In the rows, zero is written as 128.
Each path below is one point turned by a fixed rotation once a step. After each direction that follows a path, write how fast that rotation turns it, in degrees a step (0 if it stays still).
Each turn is a multiple of 5 degrees from 10 to 175, or 0.
Each row of a path follows its step; steps can be skipped.
Rotation 1:
step 2: [137 127 123 124 129 122 130 135 130 125 138 122 122 127 128 125 119 130
 133 120 129 127 133 133 135 123 129 125 134 121 126 127 134 131 122 117
 136 132 123 123 128 128 124 131 128 139 140 126 135 134 128 144 136 126]
step 3: [126 124 129 133 133 133 134 120 122 118 129 127 135 132 124 126 133 126
 123 130 121 138 129 120 128 120 130 135 129 126 124 119 140 118 130 117
 116 126 135 130 127 131 127 131 132 127 135 119 122 127 125 125 122 137]
step 6: [128 127 127 140 130 124 128 115 127 130 139 133 126 123 131 131 135 123
 120 126 125 129 129 122 131 119 138 135 125 132 123 139 127 129 132 124
 115 138 122 118 130 135 122 127 134 125 133 134 126 130 125 128 122 132]
step 9: [136 129 130 135 126 123 132 128 117 136 131 127 131 115 135 136 122 122
 123 126 120 123 132 115 127 126 138 138 124 129 127 133 130 122 132 127
 133 125 121 127 128 128 138 122 128 120 126 134 124 128 139 126 133 124]
step 12: [131 125 134 127 118 124 123 123 115 131 120 123 127 129 131 125 131 116
 144 139 124 132 125 122 126 131 127 130 130 132 134 130 133 124 139 134
 132 135 123 127 124 128 135 124 134 131 132 130 124 124 142 125 129 128]
step 14: [128 126 123 139 131 134 127 127 141 127 137 130 122 115 127 133 132 133
 126 118 125 134 127 126 131 129 138 132 118 118 124 117 131 133 132 124
 131 136 120 129 130 128 129 124 121 123 129 126 121 133 124 129 115 127]
step 15: [133 120 138 128 124 127 122 123 130 126 125 122 133 130 130 131 134 123
 141 126 126 121 124 132 119 118 118 124 130 129 129 133 129 128 123 125
 124 135 128 138 122 136 128 120 127 126 128 126 116 136 136 137 129 137]
step 20: [130 128 124 119 119 118 122 128 133 129 118 128 121 119 138 132 133 119
 132 120 128 138 132 120 130 132 124 129 140 128 129 125 126 114 124 131
 129 131 125 134 124 115 130 126 126 129 132 127 124 125 132 128 129 130]
step 21: [129 136 124 126 124 134 130 124 127 137 116 131 128 128 127 119 129 119
 127 137 130 119 136 127 125 134 127 133 116 118 120 123 132 129 125 118
 136 124 141 131 123 133 130 128 131 120 133 132 132 134 125 129 134 130]
step 22: [125 134 134 137 144 131 132 138 135 128 140 118 125 123 131 121 127 134
 129 128 126 123 124 135 138 128 132 133 126 125 126 125 124 132 131 137
 132 128 132 134 132 135 132 126 122 123 128 130 129 123 136 125 118 136]
Speeds:
[130 128 128 129 131 126 131 129 126 128 130 126 127 131 129 129 127 125
 128 130 128 129 128 128 128 127 130 128 127 131 130 129 129 126 128 129
 129 127 128 129 126 130 125 129 128 129 129 130 128 130 130 128 127 129] : 110
[129 129 129 128 126 127 126 129 128 133 129 127 126 129 129 130 127 127
 126 130 127 129 127 128 125 130 127 128 127 129 127 125 129 129 126 128
 127 127 129 126 131 126 127 129 130 127 127 127 128 127 131 128 129 129] : 90
[126 128 127 131 128 128 127 124 126 126 127 124 127 126 126 129 124 128
 129 128 126 127 130 127 126 128 128 128 129 127 128 129 131 129 128 128
 127 127 125 125 129 128 126 129 127 128 128 127 126 129 129 128 128 128] : 10
[128 125 129 127 129 127 127 128 127 128 128 127 130 130 128 129 129 132
 129 128 130 129 128 129 128 126 128 127 127 127 127 128 128 129 126 128
 125 127 127 127 127 127 129 127 129 130 131 126 127 127 130 128 123 131] : 90
Rotation 2:
step 0: [125 131 121 138 127 126 127 126 126 119 135 128 129 124 135 128 136 121
 132 132 131 121 129 120 118 123 136 130 133 127 127 122 124 115 133 130
 128 119 127 123 128 123 129 131 122 132 134 132 139 120 133 137 125 133]
step 7: [124 128 132 127 124 135 125 127 128 129 137 124 137 127 128 123 128 130
 133 130 132 122 134 127 133 144 126 133 119 136 134 128 125 133 123 134
 113 125 120 125 129 131 116 132 134 128 131 130 131 120 131 134 129 130]
step 15: [124 124 119 129 130 130 138 132 126 112 132 122 128 127 133 130 128 121
 132 127 133 118 136 123 119 132 127 130 127 124 129 120 125 127 132 130
 128 134 125 120 127 132 131 124 128 133 136 140 123 118 134 131 123 131]
step 18: [123 134 124 137 126 129 124 127 126 117 138 124 129 122 136 129 134 126
 131 124 129 127 121 122 134 129 135 123 136 128 130 113 120 123 137 133
 128 129 127 126 127 128 129 130 122 132 135 132 137 119 122 134 128 133]
step 19: [120 131 122 133 125 132 121 134 131 122 133 124 132 121 131 118 127 128
 128 133 132 124 139 135 126 136 134 119 129 136 138 123 124 123 128 126
 125 119 134 126 131 131 125 129 132 138 121 126 137 130 123 138 125 129]
step 21: [134 130 130 131 136 134 130 128 131 124 138 122 127 124 134 136 134 127
 135 142 130 129 134 127 123 133 125 128 133 131 127 119 114 126 128 134
 129 129 123 124 125 136 124 120 125 131 142 130 129 123 132 129 136 130]
step 25: [123 125 130 125 124 128 125 125 127 124 140 125 134 126 134 131 127 131
 134 128 127 130 136 128 122 138 129 135 121 130 136 131 126 132 119 128
 120 127 122 125 131 136 119 132 129 132 116 127 138 124 133 140 121 127]
step 26: [128 127 132 132 124 125 118 129 134 130 137 129 120 127 133 131 124 132
 132 137 125 123 123 114 124 131 128 131 118 126 123 128 119 126 124 142
 126 127 119 125 122 122 122 130 134 134 129 132 137 127 133 129 120 126]
step 30: [121 123 123 126 134 132 133 125 129 113 131 127 133 129 135 132 133 130
 134 127 127 123 137 121 130 128 125 136 134 130 131 130 115 130 132 131
 128 119 119 128 122 136 131 131 122 130 135 130 131 123 127 126 117 138]
step 31: [124 125 131 128 128 138 127 126 125 114 139 123 129 136 127 123 138 123
 128 123 131 128 131 122 124 127 133 121 125 130 129 127 122 132 129 131
 128 118 119 124 134 125 120 132 131 140 122 126 139 124 136 128 126 130]
Speeds:
[129 129 129 126 127 128 128 129 127 129 128 127 129 124 128 130 127 127
 128 128 126 127 129 125 127 126 127 127 127 129 129 128 129 130 129 132
 131 128 130 127 125 127 131 130 127 128 131 129 129 129 128 127 128 125] : 120
[129 130 128 128 127 127 129 129 130 128 129 126 128 130 127 130 132 130
 128 127 129 128 128 129 129 126 130 126 130 126 129 127 127 131 128 129
 126 131 129 130 127 126 126 130 128 127 126 127 128 125 128 126 127 126] : 170
[126 128 128 128 128 132 126 127 127 128 127 127 126 126 129 129 127 128
 127 126 126 131 126 128 128 127 130 128 130 127 127 129 127 129 128 129
 128 128 127 127 129 129 128 130 127 130 126 125 127 127 126 128 124 129] : 55
[127 128 126 129 125 127 127 126 128 130 130 128 125 128 130 130 127 129
 128 125 128 128 127 129 129 129 126 128 127 128 130 129 130 126 127 127
 130 130 128 129 127 125 129 129 128 131 127 129 131 126 129 131 129 129] : 45
[129 127 126 125 126 127 129 129 128 126 131 127 129 128 130 129 130 124
 128 127 126 131 126 127 128 129 126 127 129 127 130 127 125 128 129 126
 131 129 128 128 130 131 128 128 128 128 128 128 127 129 128 126 130 127] : 115
